The rows below come in pairs that one turn or mirror swaps. Which row does each named row swap with?
J706: [ -8.2   4.9 -16.5  -1.6 -29.8 -28.6 -11.4  -2.7  -1.6 -18.6  22.2  -7.9
 -18.6  17.6 -23.3  12.4   1.7 -37.4 -13.9   5.5]
J73: [  5.0  -7.2 -10.1  -0.7 -33.5 -23.2  -9.6   3.8  -4.3 -18.7   8.9 -11.3
 -24.3  22.5 -22.6  14.7  -4.3 -35.2 -23.4   5.8]
J971: [ 11.8  -5.4 -15.8 -27.8 -22.8 -32.6  16.5   0.8  -1.6  -6.3  10.6  -7.7
  -7.5  -2.5   5.0 -24.0 -33.5  -5.3  20.2  18.1]
J799: [-13.3  -3.6 -18.3  -3.5 -26.0 -28.1 -16.5   0.4  -5.4 -27.5  24.2 -10.7
 -13.5  29.0 -16.0  15.3  -1.3 -38.2 -10.5   4.1]
J144: [  6.5 -20.8 -16.2 -18.0  -2.3  21.1 -19.1  10.3  -9.6   7.3  -2.8   8.8
 -26.0   5.6  34.3  -2.8  23.7   1.0  39.0  -2.9]
J684: [-19.7 -10.2  18.9  -9.9   4.4  12.3  -5.6  -0.7   4.1   4.0  -3.3   5.7
  -9.6  -5.8  27.6  15.9  22.0   6.6  30.2   3.8]
J957: [-13.6 -23.3  -3.1  -3.9  -2.6  21.2 -21.9  -0.3   2.5   4.5  -3.0  16.4
 -18.2  -4.6  28.5  14.4   4.9  15.5  35.7   2.4]
J590: [ -7.9 -12.4 -16.5   7.6  -9.4  24.4  -0.8  14.6 -10.3  -9.0   6.3  -1.0
 -12.2  17.0  -2.4  31.5  39.6   0.3 -17.0 -10.5]
J459: [  1.1   9.6 -26.5 -42.0 -19.1  -1.1  11.7 -10.6  -0.7  -8.9  11.5  -8.0
  -7.4  -0.2  15.1 -28.3 -31.7  -4.7  -7.4   9.2]
J640: [  9.7   9.0 -28.2 -31.3 -24.7 -18.9  14.4  -6.9  -1.5 -10.4  -2.4  -0.5
   9.4   4.4  11.9 -18.8 -33.5  -3.9  12.4  19.4]
J599: [-10.5   1.5 -21.6   5.1  -7.0  25.8   9.0  27.4  -8.9 -14.4   8.5   5.1
  -8.8  17.3  -3.4  30.9  28.2  -2.4 -15.2  -6.6]
J912: [ 12.2  -7.3   9.8  -6.0  -8.7  28.7 -10.8 -14.2  15.5  -6.1   2.6  16.1
 -17.0   6.2  18.2  16.0   7.3   8.5  45.6   1.6]
J184: [ -8.1   2.8 -20.4   9.0  -8.8  18.9   6.2  33.5  -7.1 -17.8   6.7   1.9
  -0.6  13.7 -12.3  24.0  28.3   4.1 -22.6  -2.2]
J406: [  1.0   3.1 -13.9 -49.9 -17.0 -18.3  13.2  16.6  13.3 -15.4  20.3  -9.8
   4.4   7.8   6.7 -27.4 -22.7 -14.3  13.1  11.4]
J737: [ -5.2   7.8 -13.7   2.4  -9.4  10.9   2.2  15.5  -8.6 -23.3  -1.1  -5.0
   1.4  11.7   1.1  27.9  37.7   1.6 -19.1 -19.9]
J773: [ 16.8  15.6 -13.7 -25.2 -29.7 -36.2  -6.6   7.6   8.0  -4.6  -3.6 -13.5
 -12.9   2.5  -6.5 -12.8 -25.2  16.7  -0.2   6.0]
J861: [ -1.6 -15.6 -15.0 -11.1  -2.5  33.9   1.4 -18.1  12.0   2.1   9.7  21.0
 -29.7  10.6  32.0   5.0   0.3   7.1  34.0  13.2]
J717: [  8.0 -27.5 -13.8   3.9  13.2  22.6 -14.1  -2.3  -4.5   8.7  14.1  -0.7
 -23.7  -7.4  14.1   5.7  14.6  16.2  32.4  -3.2]
J252: [  7.0 -21.8  -1.4  -8.9  -3.1  21.2 -11.0  -6.8  18.4   8.8   3.2   9.6
 -11.0   5.4  27.5   6.4  22.6  -1.6  48.3   5.5]
J247: [-11.1 -13.1 -15.6 -11.3 -21.3 -24.6 -12.1   7.4   4.1 -18.1  24.9 -15.7
 -33.6  18.7 -22.9  21.1   4.8 -33.7 -17.0   5.9]
J716: [ -5.2 -14.7   6.4 -34.4 -27.6 -22.7  -1.7   7.3  11.0  -2.1  -7.3 -10.1
  -2.4  -4.0   4.5 -28.1 -14.1 -14.4 -13.4  23.7]
J968: [ 12.5 -13.4  -1.2 -11.3 -14.4  35.7 -16.6 -10.9   9.9   4.9   8.9   5.2
 -20.2   0.5  16.1  -2.8  24.3  13.0  38.0   1.8]
J858: [-17.3   3.1  -9.6   8.7  -9.2  16.6   5.4  18.8  -4.1 -14.1  14.1  13.6
   5.6  20.8 -14.4  24.2  32.6   1.5 -18.8  -9.4]
J432: [ -9.0  -8.6 -18.2   4.2  -3.9  22.8   6.9  19.5  -5.9 -25.0   2.5  -2.2
  -3.8  23.8  -4.5  32.8  29.9   6.3 -11.6  -4.8]
J394: [-14.1  -5.6  -9.1   2.9 -23.9 -23.4 -21.7   0.5  -7.1 -21.8  23.5  -9.2
 -19.5  32.4 -20.6  20.5   8.5 -33.8  -3.6   3.2]
J781: [-10.2  -8.5  -5.8   9.1 -19.8 -18.1 -16.4  11.0  -8.9 -21.1  10.8 -11.3
 -15.7  25.0 -29.3  19.9  -8.8 -30.4 -10.9   5.1]
J497: [-23.4  15.2 -17.6   5.6  -5.7   7.5  11.3  17.7   1.6 -26.9  10.3   0.5
   0.3  22.2  -8.9  22.8  30.2   8.7 -16.7  -6.3]
J182: [ -8.1  12.5 -15.8   0.8 -20.9 -16.7 -16.6  -2.4  -6.4 -16.9   9.6 -13.6
 -25.3  33.9 -17.6  19.9   0.2 -39.2  -4.5   5.6]
J128: [-13.5   4.5  -9.7  -0.9  -2.5  14.2  11.7  13.7  -1.3 -26.0  13.4   6.0
  -4.5  20.0  -2.7  36.1  35.9   6.3  -8.0 -10.3]
J707: [-12.5   7.3 -15.6 -12.5 -16.5 -29.8 -12.7   2.5  -6.5 -26.8  21.8 -21.8
 -10.2  18.1 -24.2  12.1   1.2 -29.7 -15.3   3.0]
J517: [ 22.4 -11.0  -8.2 -16.1   9.0  27.6   1.6  -2.5  13.2   5.4   5.1  11.0
 -19.9   5.8  31.8   4.9  12.0  12.5  36.3  -1.1]
J699: [  3.9 -16.3  -2.6  -4.3  -1.9  30.7   5.0 -12.2   4.9  -3.6  14.0  19.9
 -19.7   7.9  33.5 -10.2  13.2  22.1  25.7  -1.4]
J26: [-12.2   4.7 -12.4 -39.7 -34.3 -16.7  -3.6   9.5  11.3   2.7   1.7  -3.0
   3.3   5.8  -1.3 -31.6 -26.6  -1.3   0.4  11.8]
J566: [  8.7   1.7 -16.7 -36.1  -8.9 -27.7   7.1   8.5  22.2  -7.4   8.6  -4.2
  10.5   1.7   9.0 -27.9 -26.5  -7.6   4.1  14.1]
J950: [ 15.5   3.0 -15.6 -33.9 -19.6 -12.8   1.8  15.4  22.9  -7.4   2.5 -11.5
   9.3  -4.3  -0.4 -31.7 -17.5 -10.6  10.1  23.6]
J227: [ 13.9 -23.7  -7.8  -1.9  -7.6  27.4 -10.4  -0.3   0.3   0.3   5.3  17.9
 -15.8  -5.7  38.8   6.5  14.2  -6.9  32.6  -3.6]
J368: [  3.8   4.8 -25.4 -48.0 -15.0 -24.4 -11.3  16.9   4.2 -11.1  13.9  -6.7
  -5.3   0.3   8.7 -37.5  -8.8 -10.5   9.4  13.5]
J458: [-10.3 -18.1 -15.0  12.2 -28.0 -21.8 -12.2   0.7  -6.8 -15.2   7.3  -8.3
 -28.7  26.6 -18.1  20.8   0.1 -29.3  -9.8  10.4]
J651: [ 19.5  -3.2 -13.6 -39.4 -35.1 -14.5  11.4   9.3  19.3  -6.5   7.8   5.3
   8.8  -1.8 -10.7 -17.2 -22.8   2.2   5.6  23.2]
J536: [ 14.8  -4.6 -19.7 -41.5 -30.7 -22.0  -2.6   6.8   5.8 -11.6  12.0 -14.3
   9.7  -9.8  -6.6 -22.8 -15.7   3.8  21.1  19.9]
J708: [ -4.8 -26.7 -20.0 -18.2  -3.0  19.1   1.2 -20.1 -14.2   1.8   8.4   7.0
 -21.9   2.8  39.1  19.0  -1.6   6.3  31.7  -1.4]
J30: [  5.8  -1.1 -18.4 -32.1 -20.7 -22.5  -0.5  -2.2   3.9   0.4  19.0 -20.3
   8.7  11.6  -8.6 -41.3 -12.4   0.1   3.5  -0.6]
J460: [ -1.3 -16.9  -6.4  -7.9  -7.7   8.1 -16.2  -7.8  16.4   5.3  11.5  17.2
 -31.7  15.1  20.7  16.8  18.4  36.7  21.6  -2.7]
J347: [ -9.2  -1.6 -31.8  -0.7  -8.5  14.9   6.0  21.0  -4.2 -21.8   9.0   9.4
   0.5  22.0  -6.3  31.0  33.2   3.6 -23.9   5.8]
J614: [  8.8 -22.4  -1.7  -1.0   4.4  22.5  -3.6  -4.4  15.1  13.7  -0.4  14.9
 -19.7   6.8  33.0   7.3   8.0  -1.1  34.7  -4.1]
J919: [ 28.9  -4.6 -20.0 -40.0 -16.5 -30.2   2.3  -7.4  16.1  -3.5  13.7  -0.9
   0.7   4.8   9.4 -24.8 -20.6 -12.5  11.1  15.0]

J30 is swapped with J717
J566 is swapped with J614
J590 is swapped with J707
J971 is swapped with J699
J957 is swapped with J26
J247 is swapped with J737
J536 is swapped with J968
J708 is swapped with J459

The rows below come in pairs that one turn or mirror swaps. Which row does each named row swap with?
J296: [ -8.8  -5.8 -11.0  -1.3  -4.9   4.3  -4.1 -17.5  27.1   5.2   3.3  -8.2
  32.8   8.1  20.3  -9.9 -20.3]
J741: [-15.3  -6.1  13.4 -54.4   4.1   0.5  -3.4   3.9   6.7   9.5 -15.5 -19.1
  -1.3   8.3  -1.3   9.8  17.0]
J167: [  9.0   1.6  11.8  -5.7  21.3  -0.4  14.2   2.2  -4.1   4.0 -35.8 -41.6
 -26.2   9.5 -10.2   5.1  14.8]
J790: [ -9.3 -13.0  -1.9  43.7  -0.9   4.1   3.3 -14.4  -8.5   2.3   2.7 -36.0
  20.3  15.8  -1.0   2.1   1.4]
J180: [-13.6  -6.4 -12.9 -52.0   9.0   1.3   2.8   1.1  -2.5 -10.8 -19.0   3.7
   9.0   9.4  -2.1 -16.0   5.6]
J37: [ 11.7   7.0 -16.8 -12.8   6.3  -4.4   1.8   4.7 -13.6  37.0 -14.0   3.5
  18.5 -11.8  -2.4  13.3  19.3]
J382: [ 24.4  -3.0   6.0   3.9 -15.3   3.0 -23.9 -13.7  29.9  13.5 -21.0  -3.9
  26.2 -13.4  -3.8  -5.8  -5.2]
J516: [  3.2  -0.6 -15.2  36.7  -0.7  -0.7   0.0   0.2  -7.0  -4.7 -20.1  18.9
  11.2  -4.0   6.2 -31.2   4.8]
J564: [  8.3  -6.9   0.3  16.8  -1.4   0.6   0.6   3.9  37.8  15.4  -9.7   5.0
  19.9 -15.4   6.1  22.0  -0.5]
J975: [ -3.6  -4.8  11.1  26.3 -36.1  21.0 -14.3   3.0  -1.6 -13.6 -17.2   0.8
  24.1  -3.1  -5.3  10.9  28.9]
J897: [  1.1   6.4  34.4  -6.2   6.1   1.7 -18.0  -4.4 -25.7   1.3 -31.0   2.3
 -16.9   5.3 -28.2   1.7  19.2]
J371: [ 10.6   9.1  14.5  20.6   1.3  -1.0  -2.9  -4.0  -4.6  27.5 -15.6  -0.4
   9.9  41.2   8.6  30.6   4.5]
J216: [ 25.5   7.6  -6.0  -4.7   5.1   2.9   6.6  -4.7 -11.7 -23.0 -40.7  13.7
   1.8  19.5   1.1  24.8  14.2]
J561: [ 37.3  11.0  -1.4  26.6   7.3   0.1  -0.3 -12.0   9.2  -5.8 -13.1  -5.6
  14.4  29.3   5.6 -21.9   2.2]
J984: [-31.2   3.1  25.0 -16.6  -7.0   6.4  -6.1   5.6 -11.5   2.7 -26.0  10.4
  -6.8 -23.6  13.6 -12.1   8.9]
J143: [ 12.2  -2.3  13.3   2.6 -27.5   7.0 -16.3  35.8  -9.7  -8.4 -20.8  -8.4
   0.9  -4.9  10.1  -8.6  36.1]
J981: [ -5.1  -8.0  31.4   6.7 -15.3   6.3  -1.7  22.8  -2.0   6.1 -31.3   2.7
 -17.6   8.0  -1.4   1.7  39.7]
J434: [  1.3 -17.8   2.7  -1.9  33.3 -18.5   4.6  13.6 -18.8  -4.9 -48.3  -5.9
  -7.4  13.5   6.7  -8.7  16.7]
J625: [-18.9  -0.7   8.5  -8.7   9.4  -2.2  -3.3  -3.6  -8.3 -32.1   3.0 -52.0
  14.0   9.2  -1.0   3.0  13.4]
J162: [ -0.9   3.6  -7.9  22.9 -14.3   8.2  22.5   6.5  12.3  10.9 -12.0 -36.3
  20.7  11.4  26.8  -0.4  -5.0]
J53: [ -3.6 -18.7  -4.1  34.0  -0.7   5.9 -14.9  -3.6   7.8 -14.6 -15.5 -41.1
  15.9   8.7   0.4 -28.9   0.5]
J754: [  1.1 -18.5  14.9 -31.9  13.3   2.4 -20.1  11.9   8.8 -37.4  -7.3   1.8
   2.8   0.9  -3.3  15.7  10.1]
J872: [-14.1 -12.4  37.3  43.6  -1.6   8.3  -7.5 -13.7  -6.3   1.8 -10.9 -16.4
  11.3  -0.7  -2.9  -9.6  -3.1]
J433: [  5.4 -29.9 -13.6   4.4   6.6  13.9  -6.4  10.9  22.3 -19.4   6.2  -2.3
  16.5 -17.9   5.9  -5.0  16.2]
J509: [ -8.8   6.8   7.5 -11.3  -4.7  20.0 -37.7 -11.6 -20.3 -24.1   3.8  -0.7
  11.3  -3.4  16.1  -3.6  -7.7]
J945: [-36.6 -21.6   0.8 -38.3  -1.4   2.5  -5.9  14.4   4.7   2.2 -14.2 -12.8
   6.3   2.2  -2.0 -12.9  19.9]
J192: [-11.6   0.6  -1.3  -3.9  11.8   3.0   2.0 -29.7  20.8  15.6  -7.2  -1.8
  14.2  14.4   2.6   2.1 -32.0]
J810: [  8.5   8.2  29.3  -6.8 -11.5  12.2 -11.1  20.6  -3.6  -3.0 -22.2 -23.3
 -15.3  10.1  -2.3 -15.9  44.1]
J127: [-20.1  -0.9  -9.2 -32.2   4.7  -1.2  -8.7  -7.1 -26.6 -14.5  -6.5 -28.7
   4.0  27.6   2.1 -20.7   6.9]
J295: [ 22.1 -11.2   6.6  29.1   6.5  -1.1  -1.7 -13.4  -0.1 -19.9 -16.7  17.0
  12.6  37.0   2.0  -9.5  -2.6]
J283: [-29.6   9.5   9.0 -14.0  18.1   4.0   3.5  -4.1 -26.3 -10.3 -20.3  -6.6
 -10.4  33.0 -18.8   7.4  17.2]
J172: [-33.6   6.0 -18.3  37.6  -5.4   3.9  -6.9  -2.6   1.3  12.1 -21.5  -1.0
  17.8  20.0   3.9 -10.3   4.3]
J520: [ -5.2  14.6 -16.1  12.5  10.3 -13.9  -0.3  -1.1  16.5  16.8 -30.5 -44.1
  14.2   6.5  13.9  15.1   3.3]
J914: [  1.3  -9.9  15.0 -28.2   2.9   1.4 -11.5   8.9 -12.8 -15.3 -23.4 -47.1
   8.2  37.3  -4.6   9.7   7.8]
J318: [ 48.5  10.9  12.0  15.0   2.0  -1.4   0.0 -10.9  -8.5  -9.1 -10.6   1.9
  10.6  20.9  -0.8   8.5  -7.1]
J13: [-14.1 -12.0   6.3   2.1  -9.1   6.7  -5.5  26.0 -20.3 -24.0  -1.1  -2.0
   7.7  29.0  25.3  -4.0  30.3]
J370: [-16.3  15.8 -11.4   7.4 -12.6   1.2   1.3 -16.1   0.4  41.3 -13.7 -27.6
  10.1  11.3   6.8  -4.1  -3.2]
J859: [-19.1   7.8   8.1  -5.2 -17.0  16.5 -10.5 -20.4  20.6  27.3  -9.4  -2.0
  22.2  -2.1  -4.2  -5.1 -16.0]
J287: [  4.4  -9.9   1.2  -3.4  17.5 -15.1  -8.3 -22.7  -8.3  10.0 -18.1  19.7
  36.2   8.3 -13.0 -10.7 -11.0]
J152: [-11.8  -5.2  -3.9  -6.5  17.0  -6.1  -8.1  12.8 -20.7  -7.2 -39.5 -36.2
 -22.2  21.3  12.2  13.8  18.9]
J390: [ 18.3  -4.3  12.0 -39.3   1.2   5.0   6.7   2.0   2.5 -25.6 -13.7  -2.9
  -5.1 -16.7   1.0 -10.4  15.7]
J112: [ 17.0  -4.5  15.4 -15.2  18.3  13.7 -21.6  -6.4  22.6   3.3 -20.6  -9.1
 -12.3  -3.8  -6.0  33.5   0.6]

J859 is swapped with J180
J872 is swapped with J434
J390 is swapped with J382
J810 is swapped with J561
J172 is swapped with J283
J112 is swapped with J433
J981 is swapped with J295
J162 is swapped with J914
J520 is swapped with J625

